In the data rows, 500 means zero.
In each game, the first row plays the second. By how much does the first row win? 15 means about a draw, 30 a big win and 0 a big loss. Wins can go round in a circle. Each row has two weighted sums of its numbers, A and B, taken from their middle values. A row wins by its A times the other's B, less its B times the other's A.
[423 573 329 654 444 542 583 478 586 511]
[581 593 409 621 378 498 455 518 547 419] 15
[403 521 568 451 542 591 579 185 753 233]
[462 590 505 518 576 454 528 444 527 363] 16
[575 618 370 570 319 593 378 470 495 458]
[521 493 436 466 482 729 535 406 553 364] 17
[539 656 459 689 438 545 438 553 484 485]
[603 496 648 283 658 498 446 481 548 559] 18
[470 465 528 433 479 523 481 455 577 434]
[578 528 669 299 703 515 561 414 652 339] 15
[517 506 407 617 488 485 531 526 487 533]
[441 646 566 434 499 478 469 534 463 531] 17
[588 523 228 651 330 511 500 520 478 492]
[469 401 457 550 377 479 423 476 507 525] 11
[525 445 479 574 396 488 500 629 453 557]
[486 433 550 345 577 515 547 420 496 494] 15
[516 566 544 421 573 394 524 522 423 638]
[478 440 607 347 508 506 374 614 412 522] 21
[539 480 412 622 391 554 396 517 641 546]
[519 552 416 621 397 414 517 408 636 405] 8
[503 520 627 334 591 489 558 362 594 341]
[441 363 605 430 580 590 618 254 741 230] 15
[519 571 352 629 430 516 550 430 564 391]
[466 505 599 501 496 433 502 588 502 557] 27
[405 353 648 295 565 425 424 571 404 550]
[540 491 584 380 667 510 437 531 471 432] 24
[546 494 440 580 338 570 510 495 550 524]
[516 386 650 447 570 426 477 529 474 559] 18
[642 474 647 293 641 583 500 450 636 435]
[519 518 472 501 537 368 565 509 472 497] 16
[511 482 474 463 578 535 560 238 734 229]
[459 483 569 361 476 602 614 243 724 206] 14
[396 459 475 619 421 493 448 460 626 350]
[625 570 176 812 228 357 454 619 346 778] 7
[458 459 573 352 570 551 594 202 795 255]
[428 524 517 568 490 517 520 435 586 449] 17
[480 412 390 454 604 534 448 446 477 494]
[504 486 589 340 676 361 581 449 467 513] 18
[489 559 458 629 534 487 542 447 469 484]
[420 611 502 465 459 541 563 565 457 489] 14
[435 531 565 433 662 459 521 390 638 389]
[520 570 552 425 664 379 443 540 399 539] 16
[487 414 436 375 571 399 459 620 383 664]
[571 566 146 846 252 429 449 604 385 604] 22
[478 520 646 478 485 677 542 110 917 125]
[632 400 241 760 259 458 502 570 504 588] 11
[597 458 586 400 554 564 501 436 609 444]
[565 440 284 708 294 503 496 654 422 626] 16
[534 503 260 743 223 455 492 598 443 501]
[583 595 449 377 501 554 530 393 591 334] 4
[628 589 323 606 373 491 495 403 621 412]
[436 535 599 497 590 527 614 494 442 520] 20
[447 446 658 286 383 628 541 206 779 211]
[500 410 651 312 724 410 429 581 379 625] 11
[566 587 607 395 554 498 511 653 289 733]
[429 575 521 485 519 470 578 386 641 316] 14
[602 474 495 549 494 591 550 532 372 614]
[514 502 526 369 530 475 566 444 589 446] 17
[484 444 520 495 564 566 455 545 579 404]
[439 481 526 425 422 450 565 534 387 522] 16
[552 690 218 750 327 523 529 553 428 518]
[476 458 559 253 618 373 538 630 377 595] 10
[506 613 408 503 277 469 565 475 515 527]
[467 561 611 422 638 404 426 667 257 708] 19
[399 445 553 408 565 541 608 485 552 352]
[490 508 564 410 484 402 358 607 405 652] 12
[533 494 539 520 573 513 572 490 542 424]
[468 431 542 478 553 416 515 625 361 722] 18
[529 502 465 495 519 557 542 399 579 444]
[427 539 425 662 327 555 440 497 513 447] 15
[485 468 480 472 506 465 494 567 495 408]
[471 483 717 317 638 424 520 604 412 622] 13
[465 536 662 394 547 479 499 445 463 512]
[460 409 668 392 758 479 458 570 481 574] 18
[433 521 542 422 557 446 528 590 422 594]
[504 448 755 257 673 511 476 626 315 649] 19
[456 484 496 427 499 509 531 465 547 407]
[479 486 566 401 546 490 422 594 508 410] 12
[421 593 472 606 476 420 477 463 498 384]
[450 540 579 521 595 609 561 293 719 302] 15
[468 587 326 704 331 494 431 467 485 416]
[329 434 682 277 719 465 484 547 456 470] 12
[482 446 700 293 773 506 413 627 439 635]
[594 634 427 605 566 430 447 510 384 559] 16
[565 549 428 505 456 572 415 565 469 544]
[441 545 622 451 519 484 547 546 481 600] 11
[530 491 439 570 517 488 495 454 535 379]
[582 451 397 519 598 501 446 593 373 545] 10
[511 473 516 341 506 437 344 611 422 624]
[517 567 601 291 460 501 408 623 364 692] 14
[527 420 501 469 644 542 556 546 544 534]
[502 563 526 445 653 391 369 670 321 664] 13
[570 502 309 693 494 580 499 569 417 572]
[410 426 561 376 606 447 629 345 671 350] 21
[423 516 439 431 468 456 526 593 422 589]
[573 466 399 665 408 681 476 202 850 194] 16
[412 579 404 501 563 549 478 521 485 581]
[610 496 367 590 401 527 667 487 619 434] 24
[553 523 453 382 384 486 440 544 455 505]
[565 471 399 467 458 466 462 744 299 727] 15
[406 517 451 510 440 432 468 496 339 582]
[583 499 522 393 493 504 491 555 492 493] 16
[471 430 462 593 442 476 431 547 442 600]
[567 572 570 532 508 450 443 484 576 408] 11
[583 474 291 575 415 437 469 575 508 500]
[477 624 562 464 520 433 530 679 308 755] 19
[518 490 692 277 694 498 436 657 385 585]
[584 444 388 567 533 550 505 645 306 743] 26
[452 438 613 376 583 510 489 618 418 580]
[478 491 551 415 711 494 532 620 470 618] 14
[590 553 270 763 300 497 452 556 366 560]
[552 528 634 489 615 351 436 656 374 615] 22
[590 516 402 504 475 553 497 380 627 376]
[454 399 395 564 405 412 496 552 347 652] 14
[529 483 460 478 538 514 494 601 376 611]
[517 426 520 578 426 460 379 735 336 737] 8
[441 520 491 444 539 446 475 479 468 510]
[591 544 326 790 243 358 475 569 458 583] 14
[440 427 654 400 780 530 509 603 407 650]
[611 609 245 669 233 460 439 461 517 509] 17
[589 427 477 408 571 582 523 321 683 307]
[541 563 496 475 445 583 610 306 650 340] 24
[469 453 556 567 480 369 479 601 364 657]
[561 690 501 518 494 400 401 512 559 529] 12
[488 431 377 495 461 502 429 461 526 486]
[648 421 623 372 648 404 518 538 510 503] 14
[465 561 433 550 508 541 474 574 435 538]
[457 480 527 545 448 464 497 462 593 517] 14
